0: tensor([37, 34, 64, 67, 43, 43, 62, 67, 54, 59, 33, 49, 36, 40, 62, 36, 47, 63, 18, 47, 40, 53, 65, 64])
1: tensor([60, 53, 46, 58, 37, 38, 50, 54, 46, 57, 46, 50, 67, 53, 40, 41, 53, 49, 52, 49, 57, 39, 46, 49])
2: tensor([44, 53, 60, 44, 54, 65, 78, 32, 34, 44, 44, 55, 46, 37, 44, 69, 62, 40, 37, 25, 42, 40, 43, 44])
3: tensor([55, 34, 38, 52, 42, 47, 60, 42, 53, 52, 37, 48, 68, 65, 40, 49, 42, 57, 59, 71, 43, 49, 50, 46])
4: tensor([60, 43, 44, 66, 36, 60, 69, 25, 39, 56, 51, 57, 64, 59, 40, 66, 49, 53, 57, 62, 46, 57, 25, 46])
5: tensor([51, 61, 61, 22, 78, 54, 44, 56, 52, 35, 50, 50, 60, 48, 56, 52, 49, 57, 53, 40, 63, 46, 57, 41])
6: tensor([59, 55, 44, 64, 41, 70, 61, 36, 74, 56, 74, 59, 61, 42, 50, 57, 53, 54, 57, 44, 54, 58, 45, 44])
7: tensor([58, 53, 42, 48, 45, 58, 56, 38, 54, 52, 43, 63, 55, 55, 36, 55, 36, 46, 57, 63, 49, 46, 47, 55])
8: tensor([42, 62, 61, 55, 40, 28, 38, 72, 41, 43, 68, 57, 56, 43, 54, 53, 52, 34, 48, 42, 43, 50, 58, 59])
9: tensor([59, 60, 42, 45, 46, 50, 49, 50, 54, 42, 59, 60, 50, 50, 33, 43, 44, 68, 41, 57, 48, 48, 52, 48])
10: tensor([57, 52, 42, 44, 52, 60, 38, 43, 63, 46, 59, 46, 46, 57, 50, 41, 50, 61, 53, 68, 44, 71, 50, 48])
11: tensor([55, 59, 46, 34, 52, 47, 61, 31, 59, 35, 55, 61, 49, 60, 39, 67, 41, 39, 68, 68, 43, 57, 38, 62])
12: tensor([52, 44, 45, 45, 47, 47, 51, 31, 49, 45, 45, 61, 47, 51, 42, 62, 54, 61, 48, 64, 52, 45, 48, 42])
13: tensor([43, 43, 56, 57, 38, 63, 57, 37, 49, 53, 18, 53, 37, 45, 57, 59, 48, 56, 54, 59, 43, 45, 45, 39])
14: tensor([48, 46, 53, 70, 54, 46, 29, 61, 51, 57, 42, 51, 68, 48, 55, 33, 51, 38, 78, 57, 55, 62, 46, 49])
15: tensor([45, 52, 46, 41, 61, 57, 38, 62, 59, 59, 52, 22, 32, 62, 53, 41, 53, 43, 54, 25, 64, 44, 48, 51])
16: tensor([36, 33, 53, 44, 56, 76, 96, 37, 35, 55, 35, 51, 46, 43, 55, 75, 47, 43, 36, 30, 40, 37, 43, 48])
17: tensor([64, 58, 38, 42, 45, 57, 46, 51, 58, 48, 57, 54, 47, 55, 29, 54, 37, 57, 41, 60, 54, 64, 54, 61])
18: tensor([44, 42, 61, 63, 52, 51, 43, 67, 44, 74, 45, 40, 30, 37, 60, 53, 57, 58, 34, 63, 66, 62, 42, 61])
19: tensor([42, 28, 48, 58, 58, 56, 72, 55, 63, 45, 48, 53, 31, 44, 67, 44, 55, 70, 28, 49, 38, 57, 76, 52])
20: tensor([41, 53, 54, 49, 58, 60, 59, 42, 45, 46, 37, 62, 49, 33, 41, 54, 58, 41, 43, 31, 51, 33, 47, 35])
21: tensor([29, 44, 56, 44, 58, 42, 55, 73, 42, 51, 42, 41, 45, 47, 62, 49, 55, 47, 47, 31, 45, 44, 64, 46])
22: tensor([60, 69, 68, 26, 64, 56, 66, 30, 49, 40, 53, 65, 64, 64, 47, 70, 43, 52, 60, 49, 60, 55, 58, 40])
23: tensor([47, 70, 66, 52, 77, 31, 31, 68, 37, 30, 65, 60, 87, 56, 59, 44, 56, 55, 73, 31, 53, 44, 47, 32])
24: tensor([46, 35, 52, 43, 58, 44, 55, 76, 48, 47, 43, 36, 28, 50, 65, 56, 52, 57, 50, 48, 39, 51, 70, 57])
25: tensor([34, 47, 55, 57, 61, 55, 51, 47, 26, 55, 35, 50, 48, 36, 50, 45, 68, 49, 40, 26, 53, 26, 52, 39])
26: tensor([57, 53, 28, 52, 46, 52, 42, 41, 65, 45, 66, 53, 54, 53, 47, 44, 53, 50, 47, 56, 49, 46, 46, 42])

tensor([57, 53, 64, 34, 49, 47, 63, 54, 53, 53, 45, 36, 26, 62, 60, 58, 46, 58, 45, 39, 46, 66, 51, 58]) 24 21 15
tensor([35, 39, 47, 52, 63, 44, 49, 57, 39, 51, 43, 32, 65, 55, 54, 50, 58, 55, 39, 41, 48, 44, 44, 34]) 21 25 1
tensor([37, 50, 62, 58, 55, 48, 55, 58, 32, 59, 38, 46, 41, 31, 50, 47, 57, 41, 23, 28, 62, 37, 56, 31]) 25 20 21
tensor([46, 44, 53, 60, 47, 49, 48, 45, 30, 57, 31, 38, 70, 51, 51, 59, 54, 46, 45, 48, 42, 41, 28, 47]) 1 13 25
tensor([47, 68, 60, 54, 26, 32, 56, 46, 48, 37, 51, 69, 58, 60, 56, 65, 29, 36, 62, 51, 26, 61, 38, 59]) 11 8 7
tensor([39, 63, 62, 66, 34, 27, 37, 67, 52, 43, 47, 66, 68, 48, 55, 50, 41, 35, 65, 48, 44, 55, 38, 72]) 8 14 1
tensor([57, 45, 42, 49, 50, 47, 30, 55, 50, 44, 40, 55, 47, 44, 42, 34, 61, 67, 47, 53, 55, 42, 57, 34]) 9 12 1
tensor([57, 55, 47, 40, 54, 54, 42, 46, 55, 38, 74, 41, 38, 62, 51, 48, 47, 48, 53, 56, 40, 67, 41, 55]) 10 26 17
tensor([46, 51, 53, 35, 66, 56, 55, 58, 53, 41, 51, 49, 56, 47, 58, 56, 35, 60, 53, 43, 50, 50, 56, 40]) 5 21 9
tensor([46, 54, 62, 43, 37, 47, 43, 62, 50, 60, 32, 33, 36, 46, 62, 50, 41, 45, 52, 35, 51, 51, 60, 45]) 21 24 15
tensor([48, 41, 37, 35, 53, 57, 64, 29, 26, 35, 51, 42, 52, 47, 56, 73, 39, 40, 60, 69, 42, 51, 47, 73]) 11 7 12
tensor([70, 60, 43, 63, 29, 43, 39, 57, 55, 70, 47, 53, 50, 54, 39, 30, 47, 43, 49, 50, 65, 57, 53, 64]) 1 17 9
tensor([44, 39, 54, 56, 53, 58, 54, 41, 26, 62, 35, 49, 69, 40, 50, 51, 72, 54, 47, 48, 55, 43, 33, 38]) 25 20 1
tensor([64, 53, 40, 54,  7, 65, 86, 14, 59, 67, 66, 39, 47, 75, 32, 85, 30, 55, 52, 70, 29, 75, 41, 85]) 4 11 7
tensor([32, 39, 59, 59, 51, 42, 64, 73, 61, 58, 38, 54, 27, 41, 63, 34, 51, 58, 24, 55, 34, 54, 65, 54]) 0 19 24
